[[138 151 123 109]
 [145 144 153 115]
 [128 114 135 151]
 [136 150 124 118]
 [146 136 139 125]
 [141 105 114 138]
 [115 117 116 136]]
|
[[109 115 151 118 125 138 136]
 [123 153 135 124 139 114 116]
 [151 144 114 150 136 105 117]
 [138 145 128 136 146 141 115]]

[[131 131 127 117 129 125]
 [123 125 124 130 124 124]
 [117 123 129 126 131 126]
 [152 141 130 113 131 128]
 [130 141 122 125 123 123]
 [148 143 116 127 114 121]
 [134 132 125 125 125 125]]
|
[[125 124 126 128 123 121 125]
 [129 124 131 131 123 114 125]
 [117 130 126 113 125 127 125]
 [127 124 129 130 122 116 125]
 [131 125 123 141 141 143 132]
 [131 123 117 152 130 148 134]]

[[114 111 113]
 [135 111 116]
 [104 134 114]
 [109 119 131]]
|
[[113 116 114 131]
 [111 111 134 119]
 [114 135 104 109]]

[[134 140 130 137]
 [131 139 128 136]
 [131 122 134 113]
 [115 118 113 120]
 [122 114 120 118]
 [128 102 125 120]
 [126 140 122 140]]
|
[[137 136 113 120 118 120 140]
 [130 128 134 113 120 125 122]
 [140 139 122 118 114 102 140]
 [134 131 131 115 122 128 126]]

[[119 102 146]
 [123 127 122]
 [135 117 135]
 [128 128 146]
 [118  99 140]
 [126 150 120]
 [118 151 119]
 [122 117 130]]
|
[[146 122 135 146 140 120 119 130]
 [102 127 117 128  99 150 151 117]
 [119 123 135 128 118 126 118 122]]

[[136 131 133 131 144 129 132 138 144 131 132 131 131 128 136 130]
 [136 128 131 131 147 132 136 140 128 131 132 128 135 128 141 138]
 [132 134 128 128 126 137 129 138 130 128 138 131 127 128 141 138]
 [132 134 138 128 130 144 136 149 130 134 132 131 131 128 157 142]
 [139 131 133 128 130 134 132 129 128 128 135 128 131 128 136 128]]
|
[[130 138 138 142 128]
 [136 141 141 157 136]
 [128 128 128 128 128]
 [131 135 127 131 131]
 [131 128 131 131 128]
 [132 132 138 132 135]
 [131 131 128 134 128]
 [144 128 130 130 128]
 [138 140 138 149 129]
 [132 136 129 136 132]
 [129 132 137 144 134]
 [144 147 126 130 130]
 [131 131 128 128 128]
 [133 131 128 138 133]
 [131 128 134 134 131]
 [136 136 132 132 139]]

[[132 115 124 127 125 129 124 122 122 130 140 113 112 123 108]
 [143 132 123 114 141 111 120 136 124 150 140 117 152 129 146]
 [138 121 136 118 133 118 121 130 122 110 128 131 101 126 105]]
|
[[108 146 105]
 [123 129 126]
 [112 152 101]
 [113 117 131]
 [140 140 128]
 [130 150 110]
 [122 124 122]
 [122 136 130]
 [124 120 121]
 [129 111 118]
 [125 141 133]
 [127 114 118]
 [124 123 136]
 [115 132 121]
 [132 143 138]]

[[105 147 142 142 106 114 105]
 [127 137 122 142 124 110 110]
 [109 139 146 156 124 117 124]
 [126 116 123 112 140 150 144]
 [118 110 133 123 139 125 141]
 [120 132 130 127 127 136 133]
 [142 134 120 139 136 118 105]
 [124 133 133 153 133 123 121]
 [121 131 125 124 115 123 137]
 [122 127 125 117 127 134 134]]
|
[[105 110 124 144 141 133 105 121 137 134]
 [114 110 117 150 125 136 118 123 123 134]
 [106 124 124 140 139 127 136 133 115 127]
 [142 142 156 112 123 127 139 153 124 117]
 [142 122 146 123 133 130 120 133 125 125]
 [147 137 139 116 110 132 134 133 131 127]
 [105 127 109 126 118 120 142 124 121 122]]
---
[[140 148 132 121 118]
 [128 125 136 129 112]
 [131 135 130 124 148]
 [129 135 130 125 140]
 [129 124 144 132 118]
 [141 151 135 130 123]
 [124 127 132 130 123]
 [139 137 126 108 111]]
|
[[139 137 126 108 111]
 [124 127 132 130 123]
 [141 151 135 130 123]
 [129 124 144 132 118]
 [129 135 130 125 140]
 [131 135 130 124 148]
 [128 125 136 129 112]
 [140 148 132 121 118]]

[[112 128 127 128]
 [133 128 129 127]
 [124 121 140 154]
 [129 131 141 138]
 [132 128 130 128]
 [130 128 126 128]]
|
[[130 128 126 128]
 [132 128 130 128]
 [129 131 141 138]
 [124 121 140 154]
 [133 128 129 127]
 [112 128 127 128]]

[[114 115 128 148 124 136 130]
 [125 111 133 138 121 141 146]
 [126 114 132 139 120 139 144]
 [131 122 123 102 130 128 132]
 [127 113 132 135 123 138 146]
 [124 131 123 102 130 121 132]
 [142 111 132 119 127 137 145]
 [121 130 118 152 133 127 113]
 [115 118 120 154 126 133 119]
 [127 154 131 128 136 113 126]]
|
[[127 154 131 128 136 113 126]
 [115 118 120 154 126 133 119]
 [121 130 118 152 133 127 113]
 [142 111 132 119 127 137 145]
 [124 131 123 102 130 121 132]
 [127 113 132 135 123 138 146]
 [131 122 123 102 130 128 132]
 [126 114 132 139 120 139 144]
 [125 111 133 138 121 141 146]
 [114 115 128 148 124 136 130]]

[[131 112 113 134 134 124 138 123]
 [118 147 116 130 111 136 139 125]
 [122 130 154 127 117 131 147 142]
 [118 157 111 131 111 137 115 118]]
|
[[118 157 111 131 111 137 115 118]
 [122 130 154 127 117 131 147 142]
 [118 147 116 130 111 136 139 125]
 [131 112 113 134 134 124 138 123]]

[[111 122 123 135 132 123 143 115 126 126]
 [111 122 123 135 132 123 139 117 138 103]
 [136 122 123 134 132 123 139 117 126 133]
 [111 122 123 135 132 125 132 117 126 126]]
|
[[111 122 123 135 132 125 132 117 126 126]
 [136 122 123 134 132 123 139 117 126 133]
 [111 122 123 135 132 123 139 117 138 103]
 [111 122 123 135 132 123 143 115 126 126]]

[[150 147 137 129 141 116]
 [115 115 116 139 134 139]]
|
[[115 115 116 139 134 139]
 [150 147 137 129 141 116]]

[[129 128 137]
 [130 127 102]
 [128 128 130]
 [129 127 108]]
|
[[129 127 108]
 [128 128 130]
 [130 127 102]
 [129 128 137]]

[[133 131 125 130 125 116 141]
 [120 128 134 126 120 118 128]
 [130 127 131 130 132 127 118]
 [124 127 129 129 150 145 110]]
|
[[124 127 129 129 150 145 110]
 [130 127 131 130 132 127 118]
 [120 128 134 126 120 118 128]
 [133 131 125 130 125 116 141]]

[[119 140 116 116 117 140 134 139 139 134 138 116]
 [122 128 126 123 122 131 143 130 135 139 133 117]
 [119 131 126 123 120 133 140 132 133 138 133 115]
 [119 136 122 122 121 137 137 136 134 135 134 115]
 [136 115 140 139 135 117 125 115 120 122 120 139]
 [137 113 150 138 137 114 135 112 117 125 119 135]
 [136 122 131 135 136 121 117 123 121 119 119 139]]
|
[[136 122 131 135 136 121 117 123 121 119 119 139]
 [137 113 150 138 137 114 135 112 117 125 119 135]
 [136 115 140 139 135 117 125 115 120 122 120 139]
 [119 136 122 122 121 137 137 136 134 135 134 115]
 [119 131 126 123 120 133 140 132 133 138 133 115]
 [122 128 126 123 122 131 143 130 135 139 133 117]
 [119 140 116 116 117 140 134 139 139 134 138 116]]
